(in the rows, 128 means zero)
The rows of T fall into a few groups, and each row is roughly a mix of its group's hidden directions.
T, 108 rows:
[[137  98  99 140 166 142 126  76  92 131]
 [ 69  86 109 142 126 130  96 113 147 140]
 [112 135 112 129  94 165 140 161 146  74]
 [192 136 118 128 102 132 173 118 106 135]
 [137  71 122 125  78 145  99 141 119 146]
 [106 139  97 135 138  98 126 101  66 107]
 [123  95 166 113 172 117 133  91 164 119]
 [180 171 114 157 117  89 147 135 123 121]
 [159  74 125 108 141 130 104 138 177 117]
 [115 174 185 106  97 136 129 138 139 148]
 [109 107  74 138 138  71 131 114 118 116]
 [131 119 101 120 119 114 139  61 135  86]
 [102 154 155 132 156 143 126 174  96  91]
 [162 122 133 141 125 172 118 101 140  70]
 [156  84  89 147 175 136 150 125 136 140]
 [130 105  74 125 117 116 155 151 160  89]
 [112 147 133  66 132 112 154 167 129 152]
 [191 158 108 115 139 132 142 165 107 132]
 [185 153 115 127 164 121 172 130 113 119]
 [145 129 152 174 114 158 101 125  83 155]
 [138  69 102 114 174 141 129 116 103 125]
 [137 128 140 124 130 127 142 192 175  98]
 [ 97 139 155  99 115 132 133 174  97 169]
 [144 166 137 138 197 120 146 116 126 107]
 [127 139 144 150 107 153  74 168 153 150]
 [125 128 167  74  97 134 136 125  93  99]
 [161 110 160 141  79 123 125  78 134 124]
 [107 115 108  81 127  87 126 121  77 125]
 [164 122 140  57 113 113 141 124 136 110]
 [ 97 109 129 168 165 142 111 120 148  79]
 [112 130 118 106 127 188 116 116 100  83]
 [ 73 101 148 159 152  90 136 144 124 114]
 [135 140 165 154 109 196 121 148 131 128]
 [ 77 116 102 123 145 144 149  72 129 138]
 [ 79  89 137 116 169 112 141 135 117  94]
 [146 158 138 135 180 102 104 166 139 154]
 [128 110  65 144 140 139 115  98  88 116]
 [168 143 174  93 114 133 136 119 163 159]
 [146 144 167 129 101 119 133  90 175 158]
 [134 118 146 142  61 149  94 109 111 143]
 [132 140  87 124  93 143 135  81  92 155]
 [163 145 178 125 101 165 117 105 125 157]
 [155 134 100 128 101 149  96 182 131 159]
 [ 86 104 134 125 107 138 115  93  82  94]
 [124 135 103 139 117 142 126  76  83  87]
 [125 144 135 110  88 109  74 167 105 121]
 [148 109 148 114 117 128 152 125 199 105]
 [ 99 143 145 136 105 175 118 159  91  97]
 [185 127 149  97 107 176 132 137 137 132]
 [109 161 162 108 142  98 151 138 102  82]
 [161 108 122 127 150 140 120 159 193 143]
 [133 143 182 181 103 144 111 131 143 144]
 [145  97  92 143  73 145 115 123 121 163]
 [123 145  90 117 111 145 119 130  58 140]
 [155 146 170 152  97 131 171  94 137 121]
 [114 132  97 157 163  87 115 118  84 105]
 [182 108 106 118 108 109 147  97 152 161]
 [116  78 158 137 181 119 130 124 151 103]
 [144 131  73 146 108  75 144 150 137 131]
 [142 143  72 148 117 124 125 182 104 129]
 [ 87 109 107 153 133  77 132 134 169 119]
 [ 92  89 171 143 129 144 112 142 169 109]
 [126  78 123  73 114 134 108 112 113  98]
 [170 180 137 125  91 114 164 125 115 125]
 [163 169  95 147 151  91 141 109 102 115]
 [ 96 125  94 114 150 125 120 172 110 177]
 [156 184 117 125 132 129 101  94 148 163]
 [178 161 150  84 117 107 156 130 130 114]
 [107  59 115 124  86 116 138 121 140 134]
 [121 139 138  82 152 156 117  71 141 111]
 [104 121 151 146 157  95 134 162 183 137]
 [114 109  86 100 141 118 133 188 150 139]
 [ 96 104 162 153 128 120 129 163  75 137]
 [174  81 133 130 140 168 112 114  97 139]
 [134 154 112  93 114 160 114  90  80 145]
 [ 95  76  95 123 114 134  83 125 114 140]
 [125 152 139 116 112 127 144 139 202 103]
 [146 133 114 144 102 178 109 129  71 132]
 [175 107 168 144 117 103  98 141  92 128]
 [115 143 117 104 108 113 132 140  71 178]
 [134 115  90 181 165 113 111 134 157 147]
 [158 116 102  99  84 173 141 106 112 115]
 [140 105 115  60 133  87 138 130 148 130]
 [157 143 122 154  88  90 174 104 133 122]
 [ 98  70 148 116 145 173 112 115 136 139]
 [140  76 142 124 126 171 134  82 121 104]
 [157 142  91 173 146 122 132  85 149 105]
 [142 154 113  84 162 139 103  96  94 150]
 [129 134 169 135 101 115 153 123 185 159]
 [103 130  95 123 155  63 141 125 126 100]
 [125 112 168 169 131 155 120 119 175  96]
 [121 151 123 168 156 119 126 175 135 175]
 [125 108 164 113 154 158 101  90  87 113]
 [105 101 154 151 170 158  85 130 151 133]
 [127 116  74 160 145 152 115 142 132  80]
 [113 129  84 151 131  99 116 110  76 157]
 [ 75 177  97 120 144 121 143 131 155 136]
 [169 154 101  91  92 169 129 117 128 129]
 [102 101 100 172 149 106 112 130 158 165]
 [156 136 153 110 113 171 145 130 185 114]
 [128 106 154  83  86 109 135  89 112 106]
 [105 103 161  99 152 133 117 182 145 105]
 [116  78 169  91 107 137 106 134 121 100]
 [122 158  93  88 101 137 138 166  90 124]
 [ 89 129  98 144 158  74 139 105 140 109]
 [111 134 133 125  54 137 122 150 154 151]
 [124  89 140 135 183 118 151 149 168 115]
 [130 103 151 101 140 197 144 112 123 144]]

Here is one row of each group, with its name. Which group are the others in?
[101  88 151 124  78 159 114 108 128 154]	G
[ 62 143 146 112 141 119 124 135  81 122]	Z
[ 99 108  96 135 136  99 166  74 126 118]	E

[128 125 152 120 111 171 136 154 183 160]	G
[147 157 131 122 162 147 112 191 149 139]	E
[125 135 173 100  89 179 144 126 143 115]	G
[132 197 118 155 109 130 126  92 115 139]	E
[115 166 160 117 128 152 102 133  74 153]	Z
[138 103 169 162 168  92 118 129 140 159]	Z
[ 94 149 142  86 149 118 158 167 162 129]	G
[111 105 182 125 104 124  80 116 108 105]	E
[113 117 178 169 145 142 106 162 135  99]	G
[126 137 160 192 126 124 100 127 105 161]	Z
[ 80 139 124 195 139 117 128 114 126 138]	G
